In the data rows, the value 128 means zero.
Here are some points, each followed by its number:
[  8 123 138 127  31  68 192 163 161  68 119 118 126 194 111  30] 0
[  0  99 143  86  86 193 122 147 248 130   0   2 255 139  80   0] 1
[255 104  76 255 238 141 101  95 147 179 151  53  68  91  82  95] 2
[127 145 169 112  90 113 116 129 131 135 109 193 137 124 130 111] 3
[110 175 119  61 130 145 141  80 107 122 170 248 197 100 145 230] 4
[  0 109 191 125  44  67  91 187 187   0 133 229 255 255 222  58] 5
[ 74 149  92 157 145 100 132 126 120  79 149 141 208 131 155 181] 6
[129 152 131 138 216 125 136 134 121  59 181 167 146 100 178 169] 7
[179 189  59 155 212 130 128 108 119  70 214 107  67  71  99 236] 8
[ 91 163  49 143 158 142 156  83  91 110 132  89 199 111 139 243] 9
[ 98  56 198  69   0  98  67 147 131  62  99 172  69 123 168 128] 10
[ 76 180  49 189 106 135 166 115 112 196  99 121 255 134 170 163] 11
[186  93 152 102 118 195 144 105 149 124  94  42  30 144 100 153] 12
[139  47 181  91 109 151 114 147 102 104 134 105  41 140 145 142] 13
[ 95 139 137 155  60 102  86 111 174  68 108  58 119 125  99 108] 14
[111 188 117 121 102 111 123  81 113 113 144 185 150  77 133 175] 15
[132 192  95 107 120  72 190 130 139  78 181 255 167 122 169 222] 16
[177 140 114 109 222 152 121 118  96 106 171 108 115  92 158 190] 17
[ 89 134 129 143  60  91  94 145 129 159  96 201 181 139 133  79] 18
Which five points above are nearest to each new point by angle? Their numbers follow each, nearest first.
[ 84 135 122  96  98 128 147 121 161 127 128 101 101 138  72  81] 0 1 14 12 10
[193 145  58 183 212 134 196 136 115 187 146  32 160  94  94 164] 2 8 9 17 11
[ 94 115 129 103  95  95 168 129 158  88 109 165 167 128 105  67] 0 5 18 1 3
[118 116 132 137 160 125 175 147 155 181 111  91 186 156 105  56] 1 11 0 2 18
[138 128 177 135 130 171 109 112 155 176  36   5 132  93  96  81] 1 12 14 2 13
[143 134 108 147 146 124  97 118  95 109 151 155 125  93 155 120] 7 17 8 15 2
[ 90 157  80 146 130 123 142 123 109 140 133 126 204 129 145 165] 11 6 9 4 15
[ 95 132 128 211 109 100 183 132 167 124 123  79 112 177 103 121] 0 14 1 11 2
[149 121 104 154 112 105 111 111 115 157 124 143  67 108 150 108] 2 13 10 12 18
[175 155  82 156 216 132 170 116 122 160 144  42 149 108 118 151] 2 17 8 9 11
[138 113  94 162 165 116 102 115  85 143 125 108 117  96 152  97] 2 17 8 7 11
[112 138 105 138  86 132 189 119 181 230  68  61 131 105  27   8] 1 0 14 2 18
